One vector is turned by the same rotation once a tick. Each row is the vector after some number of ticks, and that number follows the row.
The counts run from 0 to 175.
[118 100 112 112 143 107 135 169 118 124 144  95 102 152  88 140  72  87
  90 137 119 131 122 123 126 153 120 123 122 147 114 112 107 120 101  91
 125 103 117 181  72 138  98 123 159 160 124 129  86 158 161 160 145 139
 118  97 132 181 166 102 164 166  97 120]
169
[118 140 146 103 100 116 140 176 136 146 154  96 118 173  98 128  74  84
 129 162 151 159 102 101  82 122 155 119 123 150 134 144 112 148  82 105
 142 117 140 127  93 166  93 127 147 134 175 128 106 165 176 146 104 123
 100 115 157 123 144  72 144 110  97 111]
109
[115 137 119 100  96 123 162 165 110 128 146  65  87 168 122 136  86 105
 101 167 139 110 111 168 116 125 157 116 133 110  98 175 111 142 122 131
 108  97 103 175  92 128  92 126 140 154 175 105 103 184 145 151 103 120
 109 105  92 153 162 136 153 148 113 135]
46
[135 121 129 120 127 148 155 151 132 140 182  93  94 157 147 126  96  81
 138 145 114 102 114 137  85 122 136 148 152 117  82 149 112 147 104 140
 119  71  81 143  85 149 116 141 135 145 144 125 146 168 155 180 105 124
 133  94 138 158 192 153 132 147  89  93]
143
[138 115 142 101  99 119 128 164 121 151 152 113  98 177  93 104 105  85
 120 149 141 157 126 117 108 130 121 121 156 126  92 131 115 138 124 107
 114 110  92 121  49 164 134 110 160 149 146 134  79 179 159 143 138 141
 121 108 149 123 178  86 175 137 107  77]
20
[112 127 127 147  96 124 151 152 130 142 140  92 111 166  83 145  45  91
 143 147 146 132  92  93 106 130 137 111 123 154  94 130 116 128  77 120
 119 133 109 146 110 136  92 147 160 165 140 125  85 153 147 127 120 155
  89  71 166 108 166  85 125 138 112 106]
93
[115 114 136 111 111 120 144 168 106 138 154 101  88 160  94 128  78  79
  86 172 145 120 124 125  96 147 142 128 133 147 126 137  90 152  99 109
 128 111 104 143  58 167 112 117 152 116 154 133  98 170 150 178 148  95
 110 135 158 155 148  78 149 147 106 117]
28
[136 111 104 153 113 144 154 170 102 145 135 101  97 157 120 150  81  93
 112 130 108 141 131 128 124 146 121 149 172 128  79 141 126 139 107 119
 118 111  88 146  66 141 113 121 155 133 142 122  81 166 141 147 141 159
 115  64 122 133 209 129 128 166 121 124]
175
[108 126 143 130  88 126 150 120 135 118 146  99  82 186  97 113  75  96
 123 181 158 140 104 143 100 155 158 105 121 126 119 131 114 133  72 120
 110  98  94 145 119 144  96 158 143 149 161 131 107 149 177 151 104 112
 123 114 151 108 142  80 148 119 104 107]
121
[127 136 123 111 107 130 154 128 124 150 170 110  94 175  86 120 105  84
 100 190 134 113 124 129 113 131 121 143 137 152  84 116  98 110  67 116
 119 117 109 154 103 125 108 155 145 139 102 119  91 172 156 178 126 101
 114 115 170 126 145 104 157 149 107  97]
11
[105 148  88 126 109 147 171 152 111 152 158  83 107 165 100 160  67  83
 104 166 127 120  92 120 124 117 137 146 108 156  84 131 126 125  49 130
 123 124 142 177 121 124  81 145 140 137 107 108  94 168 157 158 116 141
  93  84 149 154 156 118 120 154  99 118]
91
[138 115 131 109  93 142 144 158 103 162 148 126 100 160 118 119 123  92
 109 152 134 139 138 141 105 132 138 136 166 127  66 157 125 153 113 113
 128 106 100 102  43 157 126 104 156 127 164 121  83 197 133 157 135 141
 123 103 145 125 179 116 160 150 107  89]
21
[109 135 114 134 154 111 141 177 139 146 148  80  99 174  84 141  69  92
 124 139 115 134 127 100 108 148 119 145 135 128 100 105 116 120 121 109
 113 106  91 186  99 132 113 128 150 152 135 118  93 160 186 131 134 142
 112  86 129 160 196  93 157 146 108 121]
173
[142 101 103 146  76 167 156 131 124 141 152 147  94 161 115 129  88 104
  90 158 145 155 121 167 101 158 156 116 147 143 100 145 127 163  58 107
 122 104 100 124  75 153 105 149 141 137 162 136  95 156 161 188 114 133
 118 119 168 112 164 100 125 132 100  98]
118
[120 127  95 131  81 165 168 127 114 142 159 130  78 166 112 124  95  99
 101 173 126 132 107 175 103 149 156 135 137 136  99 148 130 154  58 128
 122  96 112 152 103 143  99 151 126 122 135 109 110 172 161 181  96 107
 115 119 147 145 153 115 124 142  97 115]
119
[159  93  66  97 138 114 162 146 126 130 176 114  88 161 129 130  66 116
  85 128 123 120 132 154 132 151 125 132 148 106 111 119 135 143 115 109
 109 108 115 156  74 137  95 145 130 160 164 113 133 169 173 171 110 130
 132 127 106 164 169 133 152 154 102 121]
55
[127 107 153 103  95 106 139 163 109 115 165  78  94 173 106 129  95  94
 111 177 144  96 108 127 122 110 138 126 128 130 104 159  84 125 110 136
 103 107  85 153  80 149 108 140 154 176 139 139 101 179 130 167 144 126
 106  84 141 137 164 128 153 160 124 116]
154
[120 123 121 104  69 106 148 129 129 147 143 116 102 176  74 126  45  96
 109 149 153 147 108 128 109 138 148  97 129 145 116 130 128 140  83  96
 117 137 141 119  70 169  91 126 158 138 174 121  82 151 159 135 122 144
 115 111 152 118 143  66 166 129 111 101]
105
[140 142  87 112  89 119 152 134 141 170 149 116  93 195  92 118  80 107
 110 143 140 167 116 124 132 152 117 142 152 139  86 102 145 129  90 105
 121 140 139 123  86 136  95 135 153 139 127 107  63 177 180 135 104 147
 114 110 143 103 149  92 172 137 112 107]
100
[110 132 137 101 119 133 130 151 124 141 142 100  96 177  74 105 113  89
 113 155 146 150 115 129 136 139 123 118 128 147  93 129 113 117  72 112
 124 107 105 153  89 137 110 122 150 159  98 111  63 193 156 178 128 121
 112 103 149 131 155 111 182 166 106  89]
15
[156 121  79 107 147 121 159 149 148 168 172 112 112 154 115 146  71  99
 118 103 121 143 110 107 133 122 109 149 158 139  76 108 157 134  91 108
 141 142 142 135  82 132  90 123 145 156 123 101 102 167 161 155 114 174
 127  83 134 157 183 128 149 140 105 110]
83
[126 100 128 155 103 152 144 156 118 140 138 114  79 160 124 123  77  96
 110 143 120 139 140 156 101 170 139 122 168 101  93 132 114 152 121 112
 112  98  61 147  68 154 115 127 143 147 175 135  96 160 150 150 130 134
 128  87 126 127 199 110 143 150 107 101]
37
[123 113 132 100 123 136 140 136 136 120 167 113 107 154 118 118  79  82
 131 138 137 117 105 157  91 106 156  94 133 125  98 173 121 146  91 117
 104  78  97 147  84 159 107 132 129 163 164 124 141 156 149 185  97 136
 151 101 127 185 172 126 152 144  77  87]
139
[127 102 122 111 104  99 141 170 111 129 180  90 103 147  98 150  47  72
  88 161 147  87 128 120 102 135 135 150 136 141  96 135  83 122 123 111
 112 131 106 145  64 160 100 135 157 135 159 137 115 148 151 150 158 123
 122 102 150 166 162  96 150 148 123 118]
166
[158  95  89 134 120 134 158 146 136 133 162  97  93 171 138 141  77 116
 131 127 117 138 110 143 141 135 108 129 152 119  84 137 131 140 101 132
 114 102  83 142  99 127  96 152 138 190 146 121 101 167 141 156  97 179
 116  56 117 136 198 158 134 166 109 117]
66
[112 123 105 122  87 129 162 122 109 114 136 110  66 173 114 126  56 112
 103 149 131 117 131 197 115 149 152 115 142  96  81 149 125 150 111 124
  84 106  89 178  89 139  99 135 138 147 156 106  91 156 149 150 127 127
 141 104 106 157 174 114 157 152 116 115]
42
[154  92 106 115 107 101 148 160 131 131 175 102 101 161 147 141  58 109
 106 131 131 122 135 146  94 142 128 122 163 104 103 133 118 149 138 117
 102 114  91 133  74 158 106 144 143 151 203 131 133 147 162 135 117 146
 120  95 116 143 181 114 152 129 114 124]
53
[113 160  95  88  81 107 156 136 130 157 162 115  98 178  78 121  63  92
 115 158 148 131 115 128 119 127 146 125 119 134  99 117 136 135  90 104
 122 138 152 133  93 154  81 129 150 128 147 101  90 166 182 155 108 129
 130 120 143 136 122  75 168 117 112 112]
104
[111 152 114  95 120 123 157 170 128 160 150  96 115 169  93 136  90  88
 103 153 148 147 107 126 101 124 151 129 112 149 131 131 118 150  77 100
 140 118 150 135  85 135  92 126 133 126 144 106  96 184 177 171  92 124
  93 134 141 137 134  85 158 121  97 123]
108
[121 119 103 100  98 122 149 131 120 113 134 105  63 176  94 125  75 132
  88 149 144 136 132 179 148 164 137 110 143 114 111 126 132 146 116 109
  91  94  94 184  88 126 116 140 147 164 140 111  74 171 162 156 122 116
 122 121 104 156 157 123 175 155 112 123]
43
[128 146 119  92 108 106 150 150 119 157 169 113  86 173  97 117 101  83
 103 171 131 114 142 126 105 144 134 158 159 119  81 122 103 124 122 104
 120 120 111 137  68 159 121 127 148 116 141 104 105 187 176 161 130  99
 125 139 142 146 157  95 172 137 109 110]
23
[116 145 126 107 138 146 134 141 151 163 170 107 115 156 105 116  86  80
 153 128 125 139 105 125  98 100 131 129 121 148  85 145 130 123  75 107
 128  90 122 132 103 148  98 139 137 165 122 103 126 174 176 172  93 157
 137  95 150 185 169 112 153 137  77  75]
2
[127  78 103 107 140 105 141 145 139 107 169 101  86 151  94 138  58 117
  96 137 133 129 124 125 126 148 115 108 120 149 146 112  97 138 104 104
 108  94  93 179  98 145  95 154 137 182 151 135 115 143 170 163 124 138
 117 103 134 157 166 110 146 161 105 123]
60
[ 91 129 119 115 144 129 141 163 143 134 131 102  91 174  84 122  73  87
 103 142 121 144 131 127  99 154 146 113 121 129 120 121 119 134 104  96
 114  82  95 180  86 144 110 115 150 157 146 112 104 172 175 160 125 123
 133 132 128 164 182  91 171 148  92 103]
31
[127 110 123 105 111 101 147 132 138 129 186  98  78 171 103 116  81  92
 115 187 141  91 134 133 120 140 130 146 135 128  87 113  89 115 106 124
  93 114  84 151 109 147 123 174 153 174 127 133 120 160 162 174 135 101
 139 102 153 145 163 123 157 150 117  97]
149
